In the rows, 128 means zero.
The rows of Z fall into 3 groups, and each row is roughly a mix of its group's hidden directions; some rows fit no group.
Z:
[[150 123 121 108 107  71 115 159  83 152 120]
 [115 141 132 152 150 113 117 156  88 129 193]
 [127 160  87 112 150 127 157  87 153  95 156]
 [ 82 136  94 114 122 135  84 137  89 158 147]
 [139 123 145 131 128  85 105 151 138 199 130]
 [134 101 145 127 108  78  81 133 151 156  97]
 [162 108 141 119 119 109 153 190  97 140 104]
 [ 91 139 129 128  96 139 151 139 120 199 131]
 [106 158 133 144 144  99 185 168 149 120 112]
 [119 127 133 115 139 145 103 120 128 155  49]
 [151 119 197 110 114 104 119 102 117 155 144]
 [105 155 139 156 159 108 106 120 163  85 163]
 [109 123 149 121  88 137  66 147  99 151 112]
 [137 119 100 144 161  93  82 123 142 177 116]
 [ 88  86 120 129 116 141  84 116  91 157 145]
 [143 110 148 135  85 123  83 117 106 181 119]
 [158  94 133 120 171 115 135 135 115  73  96]
 [143 107  69 142 171 149 154 149 142 106 132]
 [118 169 115 155 128  84 158 178 130 107 129]
 [112 106 132 113 148 141 130  91 120  55 119]
 [127 182  89  89 161 124 136 148 155 141 131]
 [104  89 151 152 122 172 146 134  97 144 170]
 [148 105 113 124 118  72 172 172 121 120 133]
 [ 96  87 139  98 130 168  97 108 139  90 116]
 [116  60 169 132 146 132 126 131 162 148 128]
 [123 103  67 155 147 120  89 159 107 128 133]
 [145 106 112 158 128  74 110 152  89  94 134]
 [ 97 163 100 104 182 110 135  93 112 127 114]
 [ 99 132 119 101 133 174 135 128 115 186 161]
 [107 133 134 118 109 169  93 147 107 184 104]
 [185 108 107 115  85 105 121 149 137 130  94]
 [140 136 154  96 160 115  99 121 152 104  71]
 [ 99 111 154 121 112 150  72 171 155 132 137]
 [130 111 171  97 111 105 167 138  76 137 139]
 [100 161  87  93 152 149 137 163 128 112  95]
 [157 137 154 183 162 125 122  90 121  95 122]
 [159 123 121 167 129 151 180 131 153  84 127]
 [146 165 108 148 130  70 155 128 121  88 117]
 [ 86 100 112 108 164 141 143 146 161  90 154]
 [124 178 163 134 108 163 133 165 155 120 100]
 [157 110 175 116 148 162 128 158  86 102 129]
 [143 161 169  95  85  92 141 140 102 134 119]
 [146 124 132 126 145 150 129  70 102 144  73]
 [116 109 152 156 130 124 152  97  77  81 140]
 [127 114 143  97 198 113 105 128 120 138 163]
 [166 110 114 134 121  92 175 161 115 119  88]
 [116 140 107  87 132 144 127  82 109 183 146]
 [156 175 142 134  91 121 136 144 152  79 107]
 [121 143 166 111 176 138 159  90  91 124 114]
 [ 98  69 160 149 154 146 133 127  94 142 143]
 [138 113 105  79 142 154 143 128 143  91  78]
 [ 77 150 134  80 148 176 136 129 121 138 117]
 [ 99 178  93 117 106 147 142 155 158 144 100]
 [107 144 115 115 176 110 126 129 156  67 145]
 [186 112 149 148 132 150 155  83 143 133 105]
 [141 130 136 113 167 121 168 117 175 177 117]
 [ 79 153 115 139 176 137 102  99 135 150 154]
 [130 134 115 116 147 128 138 114  66 174  90]
 [162 152 133 139 146 113 126 131  88 184 164]
 [109 142 116 126 149  85 134 142  80 178 107]
 [154 136 130 158 149 108 163 137 139  61 132]
 [151 169 121 119 162  80 135 163 132 161 112]
 [130 116 179 137 169 154 157 110  87 144 143]
 [131 108 104  86 127 116 155 154 163  74 137]
 [152 168 107 129 125 122  95 143 176 157  93]
 [119 109 150 123 105 140  94 152 160 147  67]
 [129  96 114  86 116 112 146 144  81 175 126]
 [169 110 130 141 152 141 141 124  77 121  77]
 [140  90 139 147  89 107 101  78  96 117 124]
 [161 127 140 162 145 128 134 135 132 102  57]
 [ 91 120 158  99 117 155 118 128 107 190 129]
 [121 127 104 145 148  83  68 101 126 154 134]
 [129 113 156 170 136 161 138 177 113  94 152]
 [ 84 104 116 127 136 199 142 135 117 130 146]
 [113 115  99 105  74 150 130 136  76 128 104]
 [113 168 141 163 101 174 101 112 141 156 150]
 [103 116 127 156 115  81 150 111  96  76 135]
 [149 133  92 161 118 131  76 155 160 124  96]
 [ 90 164 119 137 133 108 117 155  97 186 123]
 [171  92 148 143 103 145 130 144 140 120  71]
 [180  97 125 158  94 110 123 110 166 142 109]
 [152 119  80 118 144  71 102 112 124 156 132]
 [ 88 139 144 121 150 106  91  77 145 161 117]
 [150  71 151 154 142 151 128 148 154 154 160]
 [118  83 126 137 124 140  89 158 109 183 112]
 [112  98  93  82  99 165 130 101 118 154 145]
 [127  90 105 127 118 180 135 128 182 103 136]
 [ 89 132 177 142 139 113 134 141  73 115 152]
 [127 127 106 109 162  89 157 124  70 151 116]
 [167  97 146 155 131  69 155 107 130 112 130]
 [113  96 194 160 123 128 139 131  98 100 134]
 [128  87 112 143  87 185 113 140 135 102 115]
 [162  82 146 122 124 128 136  83  89 141 159]
 [141 139 118 144 106 142 144 176  73 166 137]
 [106 157 148 165 176 105  97  92 127 118 139]
 [107 124  72 147 159 164  91 135 150 145 128]
 [136 153 154 104  99 140 111 154 138 186  94]
 [146 142  93 103 125 123  87 100 125  69 121]
 [101  84 111 132 116 177  99 157 107 157 124]
 [117 121 116 129 117 168 145  79  87  87 147]
 [168 154 118  78  93 100 161 112 139 125 123]
 [152 149 119 162  84 178 133 149 100 144 145]
 [121  91 135  91  86 156 109 153 136 142 169]
 [151 153 130 176 165  95 150  92 114 105 119]
 [124 135  69 153 166 154 104 137 166 129 123]
 [147  76 118  71 102 128 152 119 149 118 117]
 [123  86 161 125 168 141  94 169 138 131 157]
 [157  97 171 166 139 163 122 169 129 126 145]
 [126  87 102 125 137 113 137  72 115 128 176]
 [122 109 177 162 155 100  94 129 127 168 114]
 [118  84  74 156 169 135 101 121 130 135 140]
 [185 115 114 168 123 129 155 128 150 162 158]
 [164 166 144 147 140 112 115 193 138 133 113]
 [103 174  85 102 160 128 156  93 118 122 128]
 [122 153 143 167 161 123 115  96 119 107 184]
 [137 151 149 178 159 160 101 111 113  95 152]
 [117 181  65 124 137 133 101 129 153 122 133]
 [150 107 141 187 110 111 180 116 114 130 145]
 [ 83 117 127  78 157 161  96 139 130 147 147]]

Here is one row from each group, named. Which group is each of the other rows in?
[152 191 145 100 101  93 145 142 132 120 112] => (124)
[166  90 150 177 100 151 124 153 154 120 121] => (73)
[ 82 156 121 133 160  71 116 146 121 154 133] => (47)

[157 113 119 131 142  75 172 116 142  95  97] => (47)
[155  97 105  82 120 127 173  88 129 108 129] => (47)
[154 114 156 148 124 140 113 177 179 127  95] => (73)
[150  94 109  93 111 103 169 135  92 158 108] => (47)
[137 134 136 110 122 147 105 132 121 211 137] => (73)
[125 156 138 136 122  64 155 107 104 161 107] => (73)
[113  78 158 101 113 137 143 129  85 167 137] => (124)
[149 117 135 186  95 100 166 116 100 136 142] => (73)
[ 82 138 146  97 144 154 120 126  81 165 148] => (73)
[138 138 147 147  94 141 100 188 149 140  95] => (73)
[103  94 126 177 151 134  90 166  99 126 129] => (124)
